In the data rows, zero lies at 4.5, halfway between 4 and 5.
Some points, one per row:
[6 6 5 6 6 6 6 6 6 6 6 6 6 6 6]
[6 6 5 6 6 5 6 6 6 6 5 6 6 6 6]
[6 6 6 5 7 7 6 6 6 6 7 5 7 6 6]
[6 6 6 7 6 6 6 6 6 7 6 6 6 6 6]
[7 6 9 5 6 7 5 6 6 9 5 6 6 5 6]
[6 6 5 6 6 5 6 6 7 6 6 6 6 6 6]
[6 6 8 6 7 6 5 6 9 9 6 5 6 6 5]
[6 6 6 6 6 6 6 6 7 6 6 6 6 6 6]
[6 6 6 6 6 6 6 6 6 6 6 6 6 6 6]
[6 6 6 6 6 6 6 6 6 5 6 6 6 6 6]
[6 6 6 6 6 6 6 6 6 6 6 6 6 6 6]
[6 6 6 6 6 6 6 6 6 6 5 6 6 7 6]
[6 6 7 6 7 7 6 6 7 6 6 5 6 7 6]
[6 6 6 8 5 6 6 6 5 8 5 5 6 6 6]
[6 6 5 6 6 6 6 6 6 6 6 6 6 6 6]
[6 6 6 6 6 6 6 6 6 6 6 6 5 6 6]
[6 6 5 7 6 6 6 6 6 6 7 7 5 6 6]
[8 6 7 5 5 7 5 7 6 8 6 6 7 5 6]
[6 6 6 6 6 6 7 6 7 7 5 7 6 7 6]
[7 6 5 5 6 6 6 6 6 7 5 5 6 6 6]
[6 6 6 6 6 7 6 6 7 6 6 6 6 6 6]
[6 6 5 6 6 6 6 6 6 6 6 6 6 6 6]
[6 6 6 6 6 7 6 6 6 6 6 6 6 6 6]
[6 6 6 6 6 5 6 6 6 6 7 6 6 6 6]
[5 6 5 6 6 5 6 6 6 6 6 6 6 6 6]
[6 6 5 7 6 6 6 6 7 8 6 6 6 6 6]
[7 6 6 6 7 6 7 6 6 5 5 6 7 5 7]
[6 6 6 6 7 7 6 6 6 6 6 5 6 6 6]
[6 6 6 6 6 6 6 6 6 6 6 6 6 6 6]
[6 6 7 5 7 7 6 6 5 7 6 5 6 5 6]
[8 6 9 6 5 7 6 6 6 8 5 7 7 6 6]
[6 6 5 6 6 6 6 6 6 6 6 6 6 6 6]
[7 6 7 6 6 6 6 6 5 6 9 6 7 5 6]
[6 6 6 7 7 7 6 6 7 7 7 5 6 6 6]
[6 7 5 5 6 5 6 6 6 5 6 8 6 6 6]
Here are 24 more points, each followed by its number:
[7 6 5 7 6 5 6 6 7 5 5 5 6 6 6] 0
[6 6 6 6 6 6 6 6 6 6 6 6 6 6 6] 1
[5 6 9 7 6 5 6 6 5 5 6 5 8 7 6] 2
[6 6 6 5 6 6 6 6 6 5 6 5 6 6 6] 3
[6 6 6 5 6 7 6 6 6 6 5 5 6 7 6] 4
[6 6 5 6 6 6 6 6 6 5 6 6 6 7 6] 5
[6 6 5 5 6 6 6 6 6 7 5 9 5 7 6] 6
[6 6 5 6 6 6 6 6 6 6 6 6 6 6 6] 7
[9 6 9 5 6 8 6 7 5 9 6 6 8 5 6] 8
[6 6 6 6 6 6 6 6 6 6 7 6 6 6 6] 9
[6 6 5 6 6 6 6 6 6 5 6 6 6 6 6] 10
[6 6 8 5 6 8 6 7 6 6 6 6 8 6 6] 11
[6 6 6 6 6 6 6 6 6 6 6 6 6 6 6] 12
[6 6 5 5 6 6 6 6 7 5 6 6 6 6 6] 13
[5 5 5 8 6 9 6 6 5 6 9 6 5 6 5] 14
[6 7 5 5 6 7 6 6 7 5 6 6 5 6 6] 15
[6 6 6 5 6 5 6 6 6 7 9 6 6 6 5] 16
[6 6 6 6 5 5 6 6 6 7 5 7 5 6 6] 17
[6 7 5 6 6 5 6 6 5 6 5 8 6 5 5] 18
[6 6 5 6 6 6 6 6 6 6 6 6 6 6 6] 19
[6 6 6 6 6 6 6 6 6 6 5 6 6 6 6] 20
[5 6 6 7 6 6 6 6 6 6 6 6 5 6 6] 21
[6 6 5 6 5 5 6 6 6 6 5 7 6 7 6] 22
[6 6 6 6 7 8 5 6 6 5 6 6 6 6 7] 23
Which three of these numbered points are nearest to each point below by angle, seen from the average point of the first points? Their numbers follow each, nearest first.
[6 6 6 6 7 7 5 6 6 6 6 6 6 6 7] > 23 15 14
[6 6 8 5 6 7 6 7 6 6 7 7 8 6 7] > 11 8 2
[6 6 5 7 6 5 6 6 7 5 6 5 6 6 6] > 0 10 5
[6 6 6 6 6 6 6 6 6 6 7 6 6 6 6] > 9 16 14
[6 6 6 5 6 6 6 6 6 8 5 6 5 6 6] > 17 6 4
[6 6 6 6 6 6 7 6 6 7 6 6 6 6 6] > 17 6 16
[6 6 5 5 6 8 6 6 5 7 6 8 5 6 6] > 6 14 18
[6 6 6 6 6 7 6 6 6 6 6 6 6 6 7] > 23 15 11
[6 6 6 9 6 6 6 6 5 6 6 5 9 6 6] > 2 0 14
[6 6 6 6 6 6 6 6 7 6 6 6 6 6 6] > 13 15 0
[6 6 6 7 6 6 6 6 6 6 5 6 6 6 6] > 20 0 21
[6 6 6 6 6 6 6 6 7 6 6 6 6 6 6] > 13 15 0
[8 6 7 5 6 6 7 6 5 9 5 5 6 5 6] > 8 17 11
[8 6 7 5 6 6 8 6 5 9 5 5 6 5 6] > 8 17 11
[5 6 8 6 7 8 6 6 6 6 7 5 6 6 6] > 11 23 14
[6 6 6 6 6 6 6 6 7 6 5 6 6 6 6] > 20 0 13
Now 24 new points, numbered from 0 again:
[5 5 7 6 6 7 6 6 6 8 6 6 8 7 6] 0
[6 6 7 6 6 6 6 6 6 5 6 7 6 6 7] 1
[6 7 6 6 5 5 6 6 7 5 7 6 6 6 6] 2
[6 6 6 5 6 7 6 6 6 6 5 6 6 6 6] 3
[6 6 6 6 6 6 6 6 6 7 5 6 6 6 6] 4
[6 6 5 6 6 5 6 6 6 6 5 6 6 7 6] 5
[7 6 7 9 7 5 6 6 6 5 5 7 6 6 7] 6
[6 7 7 6 6 7 6 6 6 6 7 5 6 6 7] 7
[6 6 6 6 6 6 6 6 6 6 6 6 6 6 6] 8
[6 6 6 5 6 6 6 6 6 6 6 7 6 6 6] 9
[7 6 7 5 6 6 7 6 7 5 6 7 6 5 7] 10
[6 6 8 7 6 6 7 6 5 8 6 6 7 7 6] 11
[7 6 9 5 5 8 6 7 5 8 5 6 7 5 7] 12
[6 6 6 5 6 5 5 6 9 6 5 6 6 6 5] 13
[6 6 6 9 5 6 7 5 6 7 5 6 5 6 6] 14
[6 6 5 6 7 7 6 6 6 5 6 6 6 5 6] 15
[6 7 6 6 6 7 6 6 6 5 7 6 6 6 6] 16
[6 6 6 7 6 9 6 6 5 7 9 6 6 6 6] 17
[6 6 6 6 6 6 6 6 6 6 7 6 6 6 6] 18
[6 6 6 6 6 6 6 6 6 6 6 6 6 6 6] 19
[6 6 6 6 6 6 6 6 6 5 6 6 6 6 6] 20
[6 6 6 6 6 5 6 6 6 6 6 6 6 6 6] 21
[6 6 6 7 6 6 6 6 6 7 6 6 6 6 6] 22
[6 7 7 6 7 6 6 6 8 7 5 8 6 6 6] 23
The same question for these:
[9 6 6 6 6 6 8 7 6 5 5 6 5 5 6] > 10 6 20
[6 6 9 7 6 6 6 6 5 7 5 5 6 6 6] > 11 12 6
[5 5 7 6 6 6 6 6 7 8 6 6 8 7 6] > 0 11 12
[6 6 6 8 6 5 8 6 6 6 5 6 6 6 6] > 14 6 22
[6 6 7 6 6 6 6 6 7 6 7 7 8 6 6] > 0 1 10
[6 6 6 7 6 7 7 6 6 5 5 8 6 6 6] > 1 6 20
[7 6 6 6 7 7 6 6 6 5 5 8 6 6 6] > 1 9 15
[6 5 6 6 6 8 6 6 5 6 9 6 6 6 6] > 17 18 16
[6 6 5 5 6 7 6 6 6 6 6 6 6 6 6] > 3 15 9
[6 6 7 6 6 6 6 6 7 7 6 7 6 6 6] > 23 13 10
[6 6 6 6 7 6 6 6 9 6 6 5 6 6 5] > 13 23 2
[6 7 9 5 6 6 6 7 6 6 7 5 7 6 7] > 7 12 1
[8 6 6 5 6 6 6 6 8 5 6 7 6 6 6] > 10 13 9
[6 6 6 6 6 7 6 6 6 6 6 6 6 6 6] > 16 3 17
[6 5 7 8 5 7 6 6 5 9 6 5 5 8 6] > 22 11 14
